One turning vector, and how many ticks it has turned:
The counts run from 0 to 129.
-18,1,22,5,-1,5,-11,-2,-5,-9,9,10,3,-5,1,-5,-8,8,7,11,4,16,-8,-12,-9,8,-4,8,24,20,-6,-8,4,4,15,-9,-8,12,4,-5,12,1,11,15,5,3,-2,-7,4,1,26 -> 109
-2,-12,6,8,5,-15,-21,11,7,3,-3,12,-13,3,-7,10,-6,-14,-6,-10,-9,7,8,-2,-2,-11,15,11,-14,-6,-5,2,-1,19,1,-1,-2,-12,-13,3,6,6,-6,-11,-14,6,24,-20,4,0,-8 -> 74
-3,-3,5,3,2,-9,-12,10,-6,-2,-14,-12,-29,5,7,7,1,-19,2,8,-5,10,5,-10,4,11,0,16,-21,-21,10,6,-4,-16,-1,-1,-6,7,-5,1,9,0,5,-18,-4,7,-7,-9,-14,7,-3 -> 118
8,-14,13,12,-9,9,-5,1,23,-23,25,-10,-6,0,7,2,-6,9,2,12,15,0,9,-14,1,-1,2,9,6,10,4,0,1,-1,1,9,-10,9,-11,2,-10,-19,4,0,-2,-10,16,5,1,-10,18 -> 45
-5,0,19,2,-10,1,-21,-4,10,3,-11,-8,-3,-15,-8,0,-12,-13,11,-6,-10,9,0,4,-7,3,-2,22,-5,12,-8,-9,1,-7,20,-15,-17,14,6,-7,8,22,4,-2,-6,-2,-4,-5,-6,9,7 -> 10
-3,-7,17,-1,-3,-20,-18,6,-9,-7,6,-4,-15,11,-6,16,2,-6,13,-3,-1,17,-9,15,-9,-12,0,-2,-18,-9,15,10,8,-3,-2,-6,6,5,9,-7,13,-19,15,-5,-11,0,-6,-5,4,-14,21 -> 56
16,-2,11,25,-5,7,-14,-10,-16,3,-8,-14,-6,4,-14,-3,0,-2,3,12,-19,2,17,9,8,0,-16,14,0,2,-19,7,2,-14,8,-4,-10,-4,-1,-2,15,3,15,-12,-7,1,14,-2,6,-6,-8 -> 79
-11,-4,8,-2,-12,4,-22,-3,8,2,-7,-7,-2,3,-1,-2,-3,-13,6,3,-1,12,-1,-4,11,2,7,20,11,15,0,4,5,-3,18,-15,1,-4,-8,2,8,-1,4,-11,-4,6,23,-7,-21,-16,14 -> 111
-5,-3,9,12,6,-20,-10,15,-13,-1,-3,16,-8,0,-12,-6,-9,-15,-10,-2,0,6,1,9,-8,-12,14,7,-1,0,-6,7,10,15,12,-5,0,-14,-13,-6,13,3,5,8,-7,6,18,-15,5,-2,3 -> 73
6,1,17,8,3,6,11,-6,-6,-12,1,-12,-28,-3,-5,6,-10,14,2,19,7,8,18,-6,-13,-1,-8,-15,14,-3,5,-1,2,-4,-5,0,0,9,-3,10,13,-18,-8,2,7,12,-3,4,10,1,11 -> 1
4,-3,12,13,4,4,8,10,2,-17,-3,-8,-15,15,-8,-3,-16,4,-1,7,4,4,12,-25,9,10,-6,-12,-5,-1,-15,6,-9,-3,-12,-4,-18,-1,6,7,9,-1,-10,-15,-3,12,10,-16,-1,1,-8 -> 81
2,-19,10,8,-1,8,4,-7,8,7,-8,-31,-22,-6,-1,-8,-6,1,11,13,2,-13,9,2,-6,-4,3,-1,-5,7,13,6,-12,6,-14,0,-17,5,7,-1,14,-7,-4,-15,-1,8,9,4,-4,13,-2 -> 85
21,8,6,6,-7,-10,0,6,-8,-15,12,-8,-30,10,6,11,-2,6,-3,4,-2,-10,17,-8,-5,-4,12,-16,9,-9,0,10,-3,5,2,7,10,0,12,16,-12,-20,10,6,4,17,2,9,5,-6,6 -> 99
21,5,10,6,-14,-10,-15,4,7,-1,3,-16,-5,1,-8,11,-7,-24,-13,-6,-14,-6,7,8,9,2,13,10,-1,5,-20,11,-2,-9,11,-3,-5,-4,-7,10,-4,5,14,5,10,1,7,-3,-2,3,-6 -> 14
4,8,21,-3,-4,-19,-6,18,12,-21,16,5,-11,7,-15,2,-19,-3,7,-12,3,14,-5,-7,0,2,20,4,1,11,-18,-3,3,-10,4,-8,-9,3,9,-3,3,6,10,3,2,7,6,-12,-3,-6,9 -> 12
11,-1,13,6,-4,-12,-17,9,-16,0,11,8,-20,1,-7,-2,-5,-7,6,-8,-10,-5,0,-6,-3,-8,18,5,2,4,-12,7,1,1,12,7,-9,-15,19,4,-12,3,23,-3,6,1,10,-7,-12,-16,5 -> 95
12,6,10,3,-3,-6,-10,11,-6,-6,-14,-23,-27,22,3,-9,8,-12,-5,4,-7,-11,0,-3,7,9,8,2,-17,-20,3,9,-7,21,-1,-10,-14,-5,4,-2,10,-1,-12,-19,-8,-1,11,5,-2,-3,0 -> 20
-3,-12,14,6,-2,-2,-24,0,21,9,-1,-9,-15,-18,-10,6,-9,-3,15,-7,-9,4,-4,10,-13,-10,10,21,-8,15,4,-5,-7,9,6,-12,-16,9,3,-5,15,6,-2,-6,-6,3,7,-3,-11,3,12 -> 9
0,-22,-1,11,-1,-2,-7,-8,-15,-12,4,-8,-12,4,10,-3,1,2,-8,14,-6,6,15,3,-7,7,7,-4,3,-9,15,-7,2,-10,6,4,4,35,-8,-4,4,-6,22,1,-1,-2,0,8,13,12,4 -> 39
3,-9,15,-4,-2,-16,-22,-5,-19,0,-8,-9,-9,13,-8,6,7,-6,-3,-1,-14,11,-6,15,-1,-8,-3,13,-16,-15,-2,18,2,0,10,-2,1,10,-1,-4,10,-2,12,-11,-4,-15,2,-13,1,-19,15 -> 57
2,0,14,4,1,-15,-18,-9,-26,2,-2,5,-1,4,-13,11,10,-5,-8,0,-15,12,-13,5,5,-1,-7,5,-8,-9,-11,14,-13,16,10,2,-15,4,-11,0,-1,4,2,-7,6,-19,-6,-22,-3,-10,10 -> 58
-14,-11,8,0,-5,-13,-5,14,-22,-10,-1,0,-23,7,2,-4,-13,2,5,3,0,10,6,-11,3,7,15,-7,9,3,3,12,3,-18,-4,-12,7,-2,2,-3,1,-10,28,-12,0,24,10,-9,-13,-6,2 -> 34
-1,-1,4,-10,-7,2,-1,-4,-15,-12,-9,-15,-1,25,-2,-13,2,4,-10,13,14,12,-7,-6,8,4,9,-6,12,-11,16,-1,10,17,13,0,5,21,-2,10,11,-7,-3,-3,4,-7,15,6,12,-14,17 -> 104
-2,-16,15,-1,-10,-8,-11,5,12,3,7,4,-13,-6,-4,9,-17,-3,8,-12,-4,5,-3,-6,-25,0,22,-5,-8,12,-1,-8,-12,4,5,-5,-20,18,20,-2,-14,4,10,4,-6,6,-5,-1,11,3,1 -> 92
11,-9,1,6,-7,3,13,-7,7,-16,-5,-24,-4,21,-6,-5,-14,1,-7,15,3,5,14,-18,17,3,3,-9,-4,1,-9,3,2,-5,0,-5,-6,13,-5,6,11,-10,-4,-15,1,0,15,-3,6,4,-8 -> 82
2,-9,12,24,4,-1,-11,-1,-27,-9,9,-4,-14,-8,3,-13,8,7,-4,17,-7,0,10,10,-7,-4,3,2,7,-1,12,-3,4,-6,1,14,0,16,-11,-10,9,-5,22,6,9,-11,7,0,2,2,10 -> 40
4,-4,20,22,9,6,1,13,-3,-10,3,5,-14,-4,6,-3,3,8,5,10,4,1,-1,-7,-16,10,-9,7,-9,-2,-3,-11,-12,6,0,-2,-23,12,-1,-18,8,3,-9,2,-11,-14,-6,0,7,5,12 -> 124
7,-8,19,16,-14,13,-6,-10,3,5,1,-18,-4,-23,0,-4,-7,-9,6,16,7,-14,5,-6,-9,-4,-20,17,18,10,-5,5,3,1,12,10,-13,-2,-9,-1,-10,3,12,11,-1,-9,0,3,-4,0,4 -> 47
-16,-8,7,4,-12,9,-10,-10,-9,12,-9,-5,-8,-5,6,6,-20,-16,-3,5,-11,2,10,-10,-7,15,1,8,16,14,-6,5,-4,-10,8,-23,-3,7,1,-3,-5,7,19,2,-1,21,-5,-3,-5,5,-9 -> 32
6,3,11,7,8,-1,4,4,-6,-6,1,-8,-9,15,3,-8,-3,-3,-14,12,3,-8,-7,-4,-6,11,3,-17,3,-13,-1,0,-16,25,0,-5,-14,18,-12,-8,4,-8,-8,14,7,-4,-3,2,25,12,9 -> 22
0,4,12,9,10,-8,-15,17,-11,0,-3,-2,-38,-11,4,13,10,-15,4,5,-7,7,5,-3,-5,4,-1,12,-6,-10,8,16,-1,-12,-4,4,0,-8,-3,-10,16,-7,14,-2,1,15,2,-9,-22,4,8 -> 117
5,-2,25,8,-6,4,3,5,-1,-9,9,-1,1,2,-8,-8,-3,-7,-4,11,5,-13,-5,-7,9,4,7,8,-1,15,-18,5,-2,4,8,-2,-12,-17,-22,-12,2,-4,3,7,-1,-25,14,-2,3,-20,15 -> 127
2,-6,8,-11,-10,0,1,-6,11,15,-4,-22,-12,-6,2,2,-16,-15,-12,1,-1,-10,7,8,-3,-4,3,8,7,-8,1,5,-4,13,24,-12,11,-8,-32,8,4,-3,-3,0,1,-10,10,10,-5,9,8 -> 68
11,7,17,14,1,6,4,-19,-13,-1,2,-16,-13,-6,-2,11,-7,2,-6,18,0,3,19,-10,-2,8,-13,-4,18,-1,-10,6,-7,-1,8,1,-8,12,-12,14,5,-5,-15,6,9,10,-2,-6,8,8,-2 -> 0
4,-2,18,1,-3,6,2,-8,0,-4,-9,-27,-19,5,-6,-2,2,11,5,18,3,7,18,4,0,-12,-2,-10,6,7,14,2,7,-10,-1,-7,6,8,0,5,25,-20,-6,-15,-1,1,6,6,-4,-6,17 -> 2
-9,-15,0,6,-17,13,-18,-10,7,16,-5,-10,-10,-5,15,10,-11,-7,8,-4,-15,-4,12,-12,-5,6,6,9,7,15,1,7,-19,-1,2,-17,-2,0,2,0,-11,0,15,-7,3,15,11,5,-5,-6,0 -> 31
-8,-15,-8,-1,-10,-11,-9,-1,-16,-4,-11,-18,-15,8,9,-5,-5,-14,-8,9,-3,6,14,-8,7,7,14,1,-3,-8,7,13,6,-13,-2,-5,10,-2,-7,3,-3,-9,24,-15,0,9,20,-3,-16,-6,-2 -> 35
14,7,23,8,-2,2,-3,-11,-14,1,18,-3,-15,-2,0,6,1,21,3,4,-18,-5,5,11,-11,-7,-12,2,3,3,-9,6,-17,4,9,0,4,-5,-12,-4,15,-12,9,5,13,-13,-5,3,-7,-12,24 -> 62
9,0,7,2,-11,-9,-19,4,-3,-2,-4,-6,-20,11,2,5,-6,-5,7,-10,-12,2,5,-14,5,-2,7,5,-7,-9,-9,8,2,5,11,3,-12,-4,19,17,-25,9,8,-14,-1,4,2,-4,-9,-18,-5 -> 96
2,1,9,24,0,-4,-6,1,-1,1,5,12,-1,5,-3,11,-14,-6,-17,6,-7,17,17,-3,-9,4,0,-1,6,3,-23,-3,-6,0,9,-7,-8,13,-10,-1,3,7,6,10,-1,9,1,-8,26,13,-8 -> 76
17,16,17,5,-2,-6,-1,4,-23,-10,-5,-26,-17,15,-9,-9,-5,-11,-7,13,-2,-7,2,14,6,8,4,-1,1,-12,-10,8,10,-10,9,-2,5,1,5,-15,21,-4,18,3,4,5,-9,7,7,2,9 -> 18
-1,-3,17,-3,0,2,9,5,0,22,0,-13,-14,-21,5,0,-16,-13,-12,1,-2,-8,3,0,-17,-6,7,10,16,-7,-3,0,-8,26,15,-13,2,-10,-31,-1,7,5,3,10,3,7,-3,0,-1,17,0 -> 69
